rotation steps, each row followed by its count of steps:
The counts run from 0 to 239.
[105 118 140 146 112  64  84 138 113 178 105 158 139 165 136  82 151 122
 118 162  89 158 162 121 143  76 146 122 149 128 115 137 176 137 120 119
  76 146 117 114  98 140 139 145 102  96 113 107 105 147 170 172 177 118
 115 125 118 169 133 124 159 121 146 130 114 155 150]
83
[ 97 125 165 152 133 101  83 116  91 171  84 149 135 163  96  90 129 133
 109 164  86 122 167 125 134  75 176 113 163 141 136 143 159 117 111 121
 100 127  84 114 116 140 116 147  72 137  95 110  98 148 141 138 174 132
 129 136 140 142 146  88 154 158 149 136 118 131 139]
183
[122 109 178 154 139  93 107 114  87 193 105 159 135 153 129 106 136 146
  97 169  98 151 142 109 118  74 141 125 144 139 120 127 135 111 104 140
  87 126  79 134 102 133 132 120  87 111 113  90 123 151 148 136 182 129
 131 119 125 161 130  73 143 159 137 170 102 129 145]
50
[ 81 136 159 161 125  83  98 104 130 180  76 152 144 174 102  93 116 118
 131 163 107 124 148 133 122 103 150 123 146 165 138 131 171 121 125 130
 118 116  83 132 128 121 144 136 114 120  96 124  91 152 142 167 184 137
 139 117 133 198 133  97 126 146 136 139  96 151 147]
41
[101 131 173 156 135  85 104 148 102 185  89 143 110 166 130  76 145 129
 140 158  77 108 157 109 147  87 152 109 186 147 109 164 150 123 113  95
  96 119  92 118 110 137  96 144  86 107 129 117 102 141 139 147 179 111
 119 139 129 131 134 105 123 111 164 131 118 131 139]
213
[ 96 119 158 141 134  76 108 136  82 224  92 132 162 149 125  89 131 138
 138 151 128 139 165  96 134 107 199 152 138 129 119 149 171 135 118 121
  99 140 137 135 103 161 143 117 105 122 130 116  87 145 158 165 169 125
 129 121 139 142 127 108 118 118 142 156 121 150 154]
93
[ 97 121 167 161 118  95 108 131 113 185 100 107 139 176  92  91 124 142
 126 159 119 147 176 106 145 104 178  88 122 145 128  87 140 157 125  98
  97 117  77 113 129 155 102 120 111 107 114 111  94 165 155 121 161 144
 152 136 120 165 136  86 125 152 155 131 107 124 156]
33
[ 94 101 150 162 172  84  93 105  95 194 107 160 149 147 108 103 142 106
 110 165 107 124 149 107 136  80 153 129 152 151 111 129 121 119 112 108
 113  97  79 137 122 139 163 121 100 129  91 103 126 121 147 137 184 133
 154  89 139 162 138  89 145 148 132 162 105 129 154]
154
[ 78  99 150 177 140  84 112 138 127 195 100 148 134 166  96  88 138 102
 113 165 119 142 168 130 110 114 155 142 147 138 117 153 146 132 119  96
 107 126 138 157 132 141 131 149 118 124  87 128  93 123 145 163 180 101
 150 102 139 152 101 104 112 138 143 159  94 135 175]
128
[128 125 150 156 137 110 110 143  77 218  89 127 151 175 127  85 122 126
 135 160 128 131 152  74 147  98 178 141 128 147 104 112 145 137 108 119
  98 110  94 139 105 174 133 124 111 100 137 121 108 158 165 143 158 152
 150 127 113 161 160 121 108 129 149 160 115 144 147]
62
[ 88 115 156 133 155  77  98  95 110 225 113 127 163 148 130  98 140 121
 158 161 137 126 157 130 146 102 175  77 140 150 120 134 131 140 139 113
 109 121  86 136 139 161 126 125 120 110 117 119 115 170 148 148 164 124
 146 115 119 176 147  74 146 122 150 133  97 125 145]
6
[ 98 107 179 153 110  62 110 108  96 230 118 132 136 150 120  79 141 136
 134 164 143 151 126 112 106 112 158 132 141 148 122 161 145 116 114 118
 101 115 110 123  99 144 131 132 106 111 135 102  85 154 155 151 191 122
 131 120 116 150 129  85 118 106 139 141 110 127 146]
238
[109 126 149 153 129  93  84 120  98 164  75 166 144 171 105  90 134 110
 108 170  81 137 165 128 133  71 152 127 167 131 138 133 167 121 108 125
 107 121  92 138 109 138 150 150  98 138  91 104  96 132 147 157 189 144
 129 129 134 156 141 104 145 152 135 143  89 146 145]
185
[108 101 151 147 147  82 110 107 103 217  95 141 170 157 118 105 129 131
 130 150 132 129 170 136 137 101 178  92 131 146 117 118 131 150 133 126
 114 124  90 155 145 173 125 120 143 116 116 106 124 155 129 146 156 120
 148 131 139 161 120  58 135 127 163 157  64 130 169]
4
[103 101 151 144 142  92 109 110 109 202  99 128 164 148 108 103 135 137
 132 151 132 138 180 138 133 101 171  80 139 145 113 121 130 156 128 127
 108 138  92 139 148 167 100 128 138 118 110 106 130 169 135 140 158 127
 148 140 132 142 120  61 137 144 163 150  73 125 186]
3
[116 130 155 171 144  88  98 127 106 196 113 148 119 189 116  98 121 117
 111 184 106 133 174 105 141  97 144 130 110 124 103 108 140 147 121  90
  76 116  74 155 143 156 116 147 115  91  81 105  99 149 151 139 138 112
 152 124 127 183 133 106 127 146 136 155 107 135 136]
169
[ 99 114 135 162 140  73 102 127 106 185 100 143 137 150 140  80 146 116
 136 152 103 126 161 132 148  89 150  99 159 148  80 166 131 132 124 111
  79 129  87 134 145 152 100 161 121  99 116  98 126 173 137 153 159  84
 141 113 140 133 130  89 164 124 179 159 105 117 155]
111
[104  93 152 176 114  77 111 142  95 193  88 125 149 154 132  93 136 144
 117 131  90 162 170 121 159  73 172 118 130 136 119 129 150 158 141 116
  81 141  94 129 104 155 129 123 112 111 104 117 113 150 145 141 159 106
 124 110 138 151  97  95 145 140 177 139 108 141 160]
225
[ 76 105 159 156 137  80 106 136 132 194 108 144 129 171  96  79 137  96
 124 166 128 143 158 122 109 118 152 144 153 145 127 147 143 127 115  93
 109 124 150 147 128 137 136 150 116 108  95 133  82 124 150 166 200 114
 151 108 128 156 120 101 114 132 131 150  96 140 166]
129
[ 91 114 159 156 124  87 108 120  77 217  92 118 144 132 112  80 132 147
 136 151 119 130 169 118 137 104 185 166 145 130 112 170 151 132 116 114
 108 136 124 134 107 161 108 126  88 117 119 116  91 164 153 147 164 110
 138 119 135 122 125 101 136 137 146 134 134 133 152]
95
[ 79 124 149 130 147  73 109 108 135 180  89 136 175 167 106  87 126  97
 143 168 143 124 165 119 135 125 156  86 158 160 103 119 146 125 116 131
 107 122  94 114 151 147 124 141 123 113 123  91 107 165 146 172 180 137
 160 117 130 168 145  84 145 135 135 152  89 135 163]
145
[123  97 151 154 121  61  94 151  92 182  90 126 146 168 136  81 146 129
 132 136 112 164 158 106 154  76 174  93 150 143 131 113 153 149 131 110
  89 127 104 122  92 169 133 131 126 104 124 133  98 131 154 155 178 132
 129 125 121 155 133 105 132 107 168 137  94 143 154]
222
[112 119 169 155 120  62 105 102 103 194 115 151 142 156 121 108 134 125
 108 181 119 145 169 123 134 110 159 107 124 128 116 109 146 158 125 101
  92 118  93 143 144 153 113 136 141 105 101  83  90 152 127 151 161 104
 148 123 137 154 113  62 130 145 131 168 102 123 146]
138
[ 86 139 142 169 133  92 110 133 129 186  93 138 122 191  85  90 116 127
 111 175 112 124 184 120 132 102 134 115 128 132  97 105 156 136 111  98
  96 115  67 122 143 139  88 143  95 108  94  95 115 157 155 150 132 126
 154 158 126 162 131 111 117 159 134 137 110 139 171]
173
[ 85 103 149 152 149  95 120 104 117 181  84 117 169 162  82  82 120 121
 113 145 148 122 162 121 118 103 165  88 145 154 101 129 143 108 110 133
 104 125  84 104 153 149 108 138 107 132 120  90 122 169 148 157 169 136
 156 124 142 143 149  84 146 148 148 151  93 120 175]
147
[120 125 175 153 156 105  90 131 101 214 138 132 118 179 118  93 141 126
 126 182 122 129 168  99 134  98 165 109 128 141 124 113 133 138 112  95
  88 114 102 142 135 166 119 128 104  82 105 130 101 148 167 133 151 124
 154 126 101 175 158 102 135 151 138 148 109 127 133]
166
[ 81 128 164 156 121 104 105 107 129 183  78 134 137 170  88  81 120 131
 124 159 118 132 152 134 107 101 153 101 161 176 129 145 152 106 109 139
 113 123  79 108 117 127 128 137  90 111 111 120 102 165 153 149 188 143
 139 130 118 182 149 100 144 157 151 128 102 140 163]
43
[100 143 145 153 113  99 100 134 118 187  79 161 122 194 105  72 127 141
 142 146  99 109 159 108 126  96 143 121 151 174 105 139 171 137  97 120
 110 110  89 127 102 142 132 145 116 107 111 140 121 125 135 169 183 121
 137 142 123 164 142 120  98 115 161 138 102 157 172]
72
[102 115 170 173 121  99 109 123 105 187  89 116 142 175  99 101 115 141
 119 150 110 144 173 115 146  97 171 100 116 141 131  92 138 160 128 104
  97 112  72 127 126 155 102 119 115 121 107 106  98 159 147 127 151 133
 150 127 128 160 124  83 112 158 155 147 101 124 162]
34
[124 109 171 148 125 100  99 109 102 186  94 156 141 178 104  91 130 130
 109 158 129 145 138 113  94  81 143 109 147 155 132 124 151 106 109 148
 108 124  80 128  98 130 160 133 102 120 114 110 109 144 146 155 192 148
 136 132 125 186 152  90 127 140 140 150  77 143 158]
46
[ 98 103 151 152 164 109 102 142 126 190 104 153 131 170  95  97 125 111
 108 169 108 127 166 100 116  88 131 124 158 156 112 125 124 125 100 116
 117 123 108 154 122 142 138 132 112 110  92 129 143 115 149 150 185 129
 168 106 123 170 133  97 124 159 138 172  78 138 181]
159
[ 76 127 158 147 126  70 122 103 128 181  99 136 153 154 105  98 122 115
 118 177 111 127 183 130 131 114 150 104 151 142  97 127 139 140 125 116
 101 127  81 122 159 140  93 147 125 106 107  76 109 185 140 158 159 113
 148 126 142 155 121  77 154 154 136 159 104 124 169]
142
[ 97  94 153 162 157  96  97  95  93 192 107 131 152 137  81  97 141 121
 105 151 119 117 153 114 128  86 171 106 150 151 112 144 110 114 108 114
 103 103  73 107 123 148 125 120  82 130  99 103 119 148 159 129 176 133
 159  97 137 145 140  83 158 155 146 156 114 110 156]
152
[105 104 185 153 172  82 111 145 112 208 125 143 123 163 129  97 144 105
 125 181 101 128 148  91 128  94 153  98 172 137 132 130 125 115 117  84
  95 112 108 141 129 140 124 131  88 105 127 123 104 115 155 143 179 124
 145 108 127 162 132  87 116 129 140 161 103 122 137]
21
[115 113 190 144 123  96  92 109  99 194 112 136 128 150 115  85 141 143
 114 162 120 141 138 110 107  82 149 104 157 152 134 131 134 110  99 138
  90 123  81 104  95 134 139 118  77 107 125 108 107 158 166 129 193 134
 134 130 120 169 147  78 150 151 139 143 109 126 150]
48
[104 110 127 170 144  71 105 123 111 186  91 151 151 164 139  82 141  95
 130 154  96 127 153 129 153  93 146 105 149 146  79 156 144 138 123 115
  78 125  85 145 141 147 108 162 129 104 114  99 124 156 134 166 148  87
 135 111 143 150 120  95 156 119 172 164  83 123 159]
112
[100 142 143 160 138  86  95 129 115 198 118 145 126 193 117  90 127 104
 125 193 107 133 170 104 149 105 140 130 124 128 108 102 158 143 117  84
  95 110  80 147 138 149 122 139 109  92  95 105 105 146 162 152 146 125
 157 129 115 185 142 114 123 140 133 140 107 138 135]
170
[106 122 161 139 137 117 118 163 114 201  93 118 137 165 118  80 117 124
 145 175 112 139 178  81 130  91 147 139 167 150  96 124 143 123 100 138
 102 138 112 134 122 154 108 126 101  80 126 120 123 181 172 157 170 144
 155 126 107 155 154 119 139 153 137 159 110 142 162]
58
[118 112 181 140 125  96  92 108 104 199 106 139 132 163 111  91 141 132
 115 163 124 148 128 110 104  85 146 102 155 160 140 119 146 105 107 145
 106 120  89 111  95 130 151 129 100 109 124 109 104 150 159 147 194 147
 136 130 121 179 158  86 134 139 139 146  99 142 146]
47
[ 74 106 153 145 157  98  88 120 123 195 116 139 135 144  96  94 132 109
 132 177 101 126 162 106 135  91 144 123 172 154 118 146 123 121 111 111
 124 107  94 129 116 135 132 116  86 106  86 127 128 132 169 143 202 132
 158 102 122 158 132  95 152 153 132 150 117 130 160]
156
